[[-1.65, -0.31, 2.10, 0.41],
 [0.12, 0.46, 1.99, 0.67],
 [-0.24, 0.16, 0.87, 0.61]] → 2.10, -1.65

[-1.02, 1.08, 0.14, -0.22, 1.79, -0.57, 0.08] → 1.79, -1.02

[[1.273, -1.799, -0.678, 1.815],
 [0.227, -0.645, -0.876, -1.867]] → 1.815, -1.867

[-0.2, 13.1, -14.1, -11.4, -10.7, -15.2, 0.3] → 13.1, -15.2

[[-0.039, -0.088, 0.111, 0.002, 0.025, -0.021],
 [-0.068, -0.084, -0.020, 0.012, -0.003, -0.024],
 [-0.101, -0.203, 0.123, 0.090, 0.059, 0.003]] → 0.123, -0.203

[12.928, -16.034, 6.437, -2.458] → 12.928, -16.034

[[-10.90, 7.93, 11.50, 5.03],
 [-6.97, 9.62, 7.34, -0.94]] → 11.50, -10.90
---
array([[-64.5,   8.4, -44.0, -46.0],
       [ 25.9,   1.2,  -5.4,   7.6],
       [ 58.2,  33.1,  69.1,  32.4]]) → 33.1

array([[-26.2, -10.8,  14.5, -31.3,  26.6,  -8.7, -14.8],
       [ 58.9,   1.8, -47.3,  42.8,  19.5, -45.9,  -3.1],
       [ -1.3, -40.6,  -9.6,  59.2,  17.3, -56.5, -23.1]]) → -40.6

array([[-65.3,   9.0,   7.0, -14.4,   3.5,  45.3],
       [ 42.6,  22.6, -45.8, -21.6, -30.8,  29.2],
       [-61.6, -15.5,  41.2,  12.8,  27.2,  -7.3]]) → -15.5

array([[-35.8,  -6.4, -24.6,  63.3],
       [-45.1,  30.5, -12.4,  50.5],
       [ 14.4, -13.9, -15.4,   2.8]]) → -13.9

array([[-45.5, -10.5,  27.9, -37.2,  28.8],
       [ 76.0,   2.1, -53.9,  65.6, -36.6],
       [ 66.4, -16.2, -50.0,  49.9, -22.2]]) → -16.2

array([[ 44.3,  62.8, -74.6,  25.0, -63.7],
       [  4.9,   0.4, -26.6,   7.6,  14.3],
       [-48.9,  57.1,  23.7, -26.6, -28.8]]) → 57.1

array([[ 29.2, -17.9,  -8.3,   4.8,   3.0],
       [ 63.5, -47.6, -11.5,  29.5, -17.1],
       [-20.6, -10.9,  -3.2, -25.2,  12.9]]) → -10.9
---
| -58.1 |  46.1 | -34.7 | -16.8 | -> -34.7
|  59.6 | -18.2 |  -2.9 |  24.0 | -26.1 |   2.0 | -> -26.1
|  64.4 | -57.2 |  -8.4 |   1.1 | -53.4 | -> 1.1
|  34.4 | -21.7 | -71.1 | -77.1 | -44.5 | -> -77.1
|   8.4 |  34.7 |  59.9 | -58.9 | -> 59.9
| -52.0 |  -0.7 | -55.8 |   5.8 | -36.7 | -> 5.8
| -38.8 |  55.6 |  13.3 | -48.0 |  16.7 | -> -48.0
---
[[-8.9, 0.4, -8.6, 4.6, 0.0, 0.4], [62.2, -32.4, 75.4, 1.8, -17.1, 13.8], [42.5, -18.6, 46.3, -5.5, -7.9, 5.6]] gives 42.5
[[-30.9, -15.8, 71.3, 12.2, -22.0, -36.7], [-15.7, 22.1, 52.2, 31.7, -25.5, -14.0], [0.5, -45.5, 45.9, -25.9, 5.8, -17.2]] gives 0.5
[[34.1, -17.9, -16.3, 25.9, 33.3, -12.9], [-10.0, 30.0, -23.1, 53.0, 24.4, 26.0], [4.7, 28.0, 42.9, -6.6, 12.2, 57.3]] gives 4.7
[[-2.7, 26.6, 6.9, -35.7, -39.2, 3.8, -33.9], [8.9, -16.4, -53.6, -14.9, 9.4, -46.5, 72.1], [11.6, -9.0, 15.2, 27.9, 20.7, 5.4, 8.9]] gives 11.6
[[-24.0, 69.8, 22.3, 19.3, -46.7, 18.0, 30.1], [-31.6, 62.3, 21.1, 21.9, -43.6, 13.9, 31.8], [-26.9, 66.7, 23.1, 28.6, -44.1, 19.5, 29.5]] gives -26.9
[[16.8, 38.5, 65.1, -5.0, 18.4], [-39.8, -13.9, -11.0, 68.3, -26.4], [41.5, 5.3, 28.2, -1.4, -19.6]] gives 41.5
[[10.8, -17.1, -63.8, 28.6, -33.1, -14.3, 7.0], [-7.2, -4.5, 7.3, 3.8, -27.7, -17.7, 16.0], [1.7, 1.0, -9.8, 36.3, -71.8, 26.3, 34.3]] gives 1.7
[[-36.3, 14.0, 62.5, 31.4], [13.7, -2.3, -29.6, 15.9], [10.5, -4.9, -32.0, -56.5]] gives 10.5
[[23.7, -10.0, 44.8, -3.5, -20.8, 31.8], [-58.9, -37.2, 44.2, 17.8, -35.1, 2.3], [-8.6, -59.9, 30.4, -45.9, 14.8, 6.1]] gives -8.6
[[-21.1, -18.0, 37.1, -51.3], [-27.3, -70.7, -20.8, 6.3], [-13.4, -56.5, -0.1, -10.1]] gives -13.4
---
| -8.2 | 70.0 | 66.6 | 12.2 | -> 12.2, -8.2

| 59.9 | 33.9 | 42.7 | 14.3 | 32.0 | 25.3 | -> 25.3, 59.9

| -60.1 | -14.7 |  12.1 |  39.6 | -17.0 | -58.8 |   5.6 | -> 5.6, -60.1

|  21.8 |  61.0 |  17.2 |  -4.0 | -12.6 |  20.3 | -> 20.3, 21.8

|  57.4 |  11.7 | -20.6 |  -4.6 | -> -4.6, 57.4

| -69.9 |  54.3 | -74.3 | -70.8 | -> -70.8, -69.9

| -47.1 |  22.9 | -20.9 |  -3.1 |  45.7 |
|  54.8 |  53.9 |  61.5 | -49.2 |  26.7 |
-> 45.7, 54.8

| -32.0 |  58.9 |  -6.7 |  37.8 | -70.8 |  -8.3 | -> -8.3, -32.0

|  67.1 |   3.9 |  -8.9 |  23.7 | -35.8 |
|  40.2 |  16.2 |  -6.0 |  28.5 | -14.7 |
|  59.0 |  27.9 | -10.6 |  48.0 | -43.3 |
-> -35.8, 59.0
